In the rows, 128 means zero.
Which row each row swaps with, under one turn or mirror
The rows were stretched afterwards, more along some directions than others.
Loba: [123 134 146 151 155 116 154 126 118 137 172 155 101 105 105 145 129 122
  74 134 136 114 148 144 126 128  85 114 154 103 133 109 121]
boned: [123 131 136  98 114 109 125 141 116 132 117 137 168 148  95 174 149  96
 137 135  81 106 124 164 124 134 152 143 111 122 155 109 137]
donet: [115 126 147  85 121 120 123 155  72 127 129 141 117 174 121 143 134  81
 115 147 114  88 164 190 146 132 140 114 161 135 127 103 139]
lur: [132 111 127  93  97 163 143 153 119 135 140 139 125 170 139 114  91 110
 120 140 119  70 111 136 154  87 134 125 145 102 133 117 120]
Sured: [134 136 150  84 127 102 117 138 110 137 123 136 169 150 101 178 145 107
 136 132  92 100 134 161 135 142 160 143 124 125 154 110 142]
Pigi: [147 119 139 117 112 131 133 161 157 139 138 135 142 137 128 133  98 126
 106 154 120  98 165 122 147 145 104 124 112 115 113 145 146]
kekag: [110 137 117 133 129 117 163 117 127 163 145 139 109 119 154 124 128 134
 111 142 141 154 127 143 128 118 120 109 118 144 104  88 144]
tizur: [156 128 151 122 129 123 158 133  90  94 129 160 114 144 135 150 145 110
 140 168 127 127 130 136 149 128 129 110 127 114 139 136 112]
Vapu: [128 116 137 142 142 117 154 136 130 105 174 165  87 116  95 138 114 110
  89 144 130  81 152 174 137 117  83  95 156  94 141  89 123]
Kegu: [121 106 137 107 107 151 136 170 107 157 144 147 118 161 117 124  98 117
 101 117 111  71 140 142 148 110 125 136 147  94 161 107 132]
Kop: [150 141 139 119 126 104 144 144 143 137 147 147 144 144 132 138 100 131
 108 150 116 101 154 121 152 152 109 108 125  99 108 142 142]
kod: [131 129 146  99 122 120 131 150 129 136 121 120 153 148  95 172 128 110
 121 134  76  92 129 142 114 133 160 139 122 123 159 117 137]
meza: [137 126 136  87 116 108 138 147 130 145 115 136 161 147  77 184 139 114
 130 130  66  93 126 158 113 127 156 153 119 113 161 112 136]
tota: [134 102 104 120 120 153 123 160 124 122 122 132 144 160 126 124 108 142
 122 151 132  91 151 139 138 120 132 140 127 123 138 143 139]
sefu: [132 124 117 106 127 109 142 158 148 112 121 133 129 109 130 129 117 128
 144 128 131 101 129 149 136  83 136 125 138 105 114 131 116]
Gufu: [145 132 132 112 122  92 145 159 145 142 139 154 139 128 113 152 103 136
  89 150 111 113 157 134 145 127 129 129 109 114 115 130 148]
sife: [153 143 136 154 149 120 159 133 116 123 163 156 121 128 118 141 111 135
 113 155 134 115  83 117 145 127 135 108 115 137 129 102 125]
pupod: [122 103 122 113 104 145 140 175 109 130 143 138 113 153 123 116 104 109
 117 129 128  70 114 144 144  99 136 129 147 107 139 104 120]
lepi: [119 144 118 135 140 106 149 119 129 149 137 142 116 125 162 112 123 123
 113 147 134 129 122 137 151 123 115  97 115 144  84  98 129]
dasir: [135 115 136 104 118 111 124 146 119 129 109 123 165 151  78 178 126 111
 110 144  88  96 123 158 133 134 156 154 106 128 153 118 143]
zuve: [152 110 124  91 105 103 161 142 115 120 120 144 138 170 131 145 110 127
 143 134  98  74 113 130 157  99 152 119 121  98 107 116 142]
lovil: [153 141 145 158 141 125 151 138 110 139 161 159 128 125 128 137 105 127
  95 165 137 118  91 114 155 131 120 115 109 129 123  93 114]
ronut: [133 134 121 135 154 165 135 138 127 141 161 155 117 123 142 126  67 110
 112 167 168 128 139 135 144 140  93 111 124 114  96 134 115]
Lasu: [118 142 116 131 119 111 164 106 117 154 155 156 132 117 169 114 126 129
 125 145 145 161 121 148 121 125 115  85 123 133  93  87 121]
tokug: [135 120 117 122 144 127 154 159 153 109 134 132 124 118 124 134 100 122
 139 124 133  93 122 131 124  81 126 124 138  78 128 132 121]
pefub: [126 108 108 118 117 153 129 151 118 125 141 138 125 170 145 128 100 132
 127 153 131 115 152 143 131 136 121 123 139 124 138 153 154]
Kaz: [148 139 138 144 131 121 140 145 119 123 157 154 119 131 115 156 121 120
 103 167 127 104  92 141 154 121 131 119 116 148 122  97 128]
manu: [131 128 132 145 163 131 132 147 139 119 166 147 105 121  93 149 119 111
  93 140 137  80 139 136 134 134  87 133 144 100 150 115 125]
ret: [146 102 134 148 116 136 174 131 125 101 143 152 109 147 138 116  93 115
 122 134 111 120 100 134 129 127 137 113 118 134 137 117 123]
ranok: [147 112 177  76  82 135 139 158  98 142 125 149 149 161 110 150 127 115
 127 146  91  76 142 126 148 125 151 124 110 103 135 122 130]
Til: [121 111 112 116 141 124 150 144 154 108 123 124 122 113 105 133 130 137
 152 124 141 110 118 155 116  91 127 131 125 111 132 131 124]
vokel: [117 129 170 136 146 115 130 130  83 133 155 156 133 124 137 141 140 120
 113 116 151 131 153 140 139 146 145 128 109 121 136 135 149]
runa: [119 111 133  95 101 139 154 176 101 150 142 146 110 168 121 116 100 111
  98 122 112  72 112 136 148 106 145 121 133 104 153 105 129]
zolun: [133  96  96 125 107 149 131 148 109 129 125 135 124 161 145 120 104 131
 119 156 112 116 134 158 129 130 131 126 116 134 130 142 143]
nir: [127 113 146 100 104 153 136 178 109 139 146 143 116 160 117 127 103 115
 114 129 116  73 131 138 145 106 136 138 152 105 164 100 119]
salet: [133 126 126 140 160 107 151 148 126 100 170 153 106 110  92 132 131 113
 100 139 144 104 143 155 132 122  95 108 151 111 131 112 129]
tapu: [130 104 119 134 133 136 166 127 136 106 132 156 125 143 137 131  81 119
 143 115 121 110 108 139 132 121 129 128 125 103 149 125 126]
mumi: [127 138 154 150 158 129 118 131  96 119 157 157 136 123 139 137 133 112
 125 135 158 122 132 145 137 145 144 123 102 123 144 128 131]
visif: [134 138 117 130 143 159 126 136 130 140 145 153 116 138 138 144  82  99
 121 176 158 110 131 157 161 143  96 115 123 109  84 143 126]
tugo: [108 135 169 124 136 112 121 125  87 124 138 159 136 119 145 133 149 117
 133 116 143 136 149 149 125 149 140 104 107 133 136 119 141]
sut: [134 112 100 123 132 118 153 169 158  94 120 130 130 119 121 134  95 120
 136 137 154 100 120 150 135  73 135 135 129 107 123 132 124]
Nivu: [117 136 145  97 129 112 144 148  86 107 119 143 109 155 127 139 142  87
 142 163 136  86 152 180 144 127 153  95 154 133 117 118 130]
dap: [137 132 117 135 158 163 147 129 130 140 157 147 129 119 134 130  61 117
 115 166 160 133 135 138 135 142  99 117 135 118  98 136 118]
pir: [126 127 135 103 126 125 154 150  79 115 117 131 112 164 125 132 118  88
 126 163 122  74 141 191 153 133 139  99 160 119 126 116 126]
rupak: [144 143 154 113 158 128 139  92 112 116 167 180 125 130 131 144  98 137
 124 158 123 116 133 132 156 131 105 126 136  95 136 118 104]
gobel: [125 153 152 112 182 129 114 107 112 131 162 167 123 126 117 164 114 110
 111 150 128 110 160 140 157 136 100 131 129 108 126 125 134]
nipen: [123 139 149 147 151 131 117 129  88 129 161 168 126 127 151 140 124 111
 127 127 161 129 148 137 133 152 128 122 106 100 129 150 150]
Rif: [143 117 120 110 109 121 162 172 150 110 123 138 128 132 127 141 131 124
 165 128 126 113 136 162 124  80 141 129 134 100 124 136 129]
nivo: [145 131 119 108 115  98 135 171 143 139 140 138 141 139 116 139  95 122
 109 147 118 110 168 139 154 136 111 127 115 115 112 138 160]
dabid: [132 123 180  84  93 124 143 138  99 149 128 144 133 132 133 136 144 124
 127 124 112  94 153 117 148 120 142  98 118 117 119 112 122]
zano: [136 138 122 137 147 162 150 141 118 145 154 150 124 131 146 123  75 102
 119 168 165 138 140 150 144 144 100  96 136 113  91 142 125]
nole: [133 140 108 143 129 116 170 135 141 142 145 154 128 129 142 116 121 127
 131 155 156 152 140 151 118 104 110 104 131 125  99  89 130]
zoded: [152 120 162 126 120 128 169 121  92 107 125 151 118 153 133 143 147 117
 128 173 116 110 132 133 143 136 114  92 142 115 132 128 112]
kanu: [132 134 120 140 158  99 142 133 122 118 150 137 103 109  90 153 121 107
  92 144 121  78 142 159 141 127  94 116 147 117 125 104 120]
ruzeg: [148 128 115 115 118 110 147 156 153 135 130 140 146 150 121 139 100 126
 118 157 110  93 151 135 153 153 125 127 111 113 112 148 146]
Dezu: [152 113 143 116 114 136 167 144 107 104 112 139 136 157 119 132 141 111
 134 163 129 118 134 132 146 125 123 107 137 117 130 125 111]
zif: [140 113 163  87  85 142 148 144 109 155 125 139 146 142 124 141 125 126
 133 132 103  84 136 119 137 119 137 113 118  97 122 112 121]
meto: [146  94 111 101  97 112 165 156 117 112 127 136 144 178 106 135  99 125
 139 137  92  93 103 141 151 104 158 123 130 111 129 116 163]
Paf: [126 117 110 111 137 120 133 141 151  89 123 142 126 112 129 122 111 132
 155 131 131  84 120 148 137  79 129 126 120 103 119 133 111]
subut: [145 147 134 131 163 123 120  83 128 109 149 145 140 128 124 161 101 134
 130 162 128 113 138 126 166 140 119 137 140 122 113 121 113]
vod: [141 104 105  96 126 124 167 156 162 107 121 140 127 131 123 122  98 126
 153 128 126  92 124 164 122  73 129 120 138 100 123 116 118]
Pivab: [128 134 120 142 166 117 153 133 138 117 177 151 108 115 100 146 112 112
  96 135 137  93 147 153 114 128  83 102 166 101 129 108 125]
Teme: [155 115 150 121 120 129 158 142 114 101 117 152 123 162 120 163 134 102
 137 170 122 104 153 139 145 131 113 115 153 108 134 140 123]
ramip: [149 105 116  87  99 108 175 164 116 103 139 131 139 170 106 139 107 128
 147 129 102 107 108 140 136 103 163 110 123 121 135 114 168]
rarum: [121 127 146 105 126 121 137 139  90 119 139 133 117 166 131 141 124  86
 123 157 128  76 158 189 144 133 135  86 169 128 123 106 137]
fev: [154 107 123  99 111 109 169 149 131 103 147 142 134 180 113 147  96 122
 147 135 109  79 114 137 148 100 148 106 138  97 135 113 160]
nol: [137 123 134 103 118 119 124 134 128 125 116 123 146 152  89 188 146 120
 147 131  70  86 123 162 124 141 164 155 124 129 156 124 132]
kemev: [121 118 140 106 109 146 145 172  90 138 143 157 114 151 127 105 109 111
 112 122 133  90 134 147 142  98 125 115 144 105 143 117 118]
vem: [135 138 124 121 108  96 134 140 152 127 152 147 129 141 140 151 103 124
 122 145 123  96 149 131 167 152 132 108 116 112 115 124 152]
fulov: [119 127 157 144 154 131 113 120 105 124 160 156 141 114 155 145 110 119
 128 126 160 129 154 122 135 152 127 117 119 110 129 154 145]
ser: [136  95 125 136 120 132 189 137 137 116 140 148 114 151 130 117  87 127
 126 116 123 122 107 131 129 118 142 128 113 118 140 123 133]
rek: [124 136 112 145 165  96 149 132 132 123 151 147 101 107 105 153 112 110
  83 142 138 104 129 152 143 128 102 117 149 105 113 108 115]
tebez: [134 144 162 111 158 131 134  96 117 129 151 155 110 129 130 154 104 134
 110 161 121 121 150 127 172 136 113 137 132 117 130 123 127]
tikep: [138 101 143 150 130 134 181 143 135 114 143 163 110 148 128 119  97 120
 122 134 122 116 107 128 113 125 127 115 121 113 160 110 119]
luru: [153 149 141 153 147 116 169 145 114 139 157 158 131 123 125 127 110 134
 109 163 149 141  89 111 141 131 125 116 113 130 122  96 120]
nog: [135 121 161  95  89 129 137 129  79 156 120 142 156 143 128 141 134 123
 120 125  94  90 127 120 149 131 148 108 106 115 116 124 125]
faf: [128 102 113 131 113 136 111 154 119 125 121 131 127 165 135 136 117 136
 119 154 124  96 154 145 136 138 127 130 135 137 128 144 153]
dama: [129  93 127 140 118 144 177 142 126 142 136 145 116 147 124 117  97 129
 106 119 104 122  94 127 123 123 133 143 106 115 143 104 119]
Nelaf: [141 120 141  95 105 119 144 154 142 130 110 121 174 148  96 182 129 121
 140 142  84 106 130 155 133 120 164 162 119 131 167 134 144]
fatil: [131 114 180  82  96 134 141 146  76 154 137 146 139 135 125 133 128 117
  98 129 107  83 144 127 154 116 140  99 117 103 120 122 128]
gugog: [151  95 111 145 128 148 181 139 154 101 148 150 128 140 134 116  76 120
 142 128 133 128  98 132 124 109 132 118 106 109 136 125 122]
nozuf: [145 125 120 108 108 103 150 178 149 137 139 148 128 153 120 127  87 122
 104 155 113 115 173 126 150 142 109 126 131 105 119 133 147]
dupop: [132 132 131 147 159  95 139 127 115 120 156 148 108  97  98 151 130 122
  86 146 125  78 154 137 135 133  94 113 151 103 120 103 115]
vut: [132 126 179  77  95 139 122 129  81 153 137 146 147 154 119 144 151 115
 114 142 102  79 134 134 142 115 144 111 115 112 129 111 133]
vug: [139 135 136 121 118 112 146 136 152 150 144 146 133 133 136 145  97 146
 103 143 118 117 154 107 148 146 117 129 113 107 111 151 141]
dupom: [121 139 175 121 148 128 122 136  95 132 152 162 132 111 150 143 132 125
 125 126 153 133 153 115 144 139 142 139 101 114 128 145 128]

nole pairs with subut
tebez pairs with kekag
ramip pairs with pir
ruzeg pairs with salet
Lasu pairs with rupak
sife pairs with zano
zoded pairs with pefub
ret pairs with nipen
fatil pairs with runa
ranok pairs with pupod
Loba pairs with vug

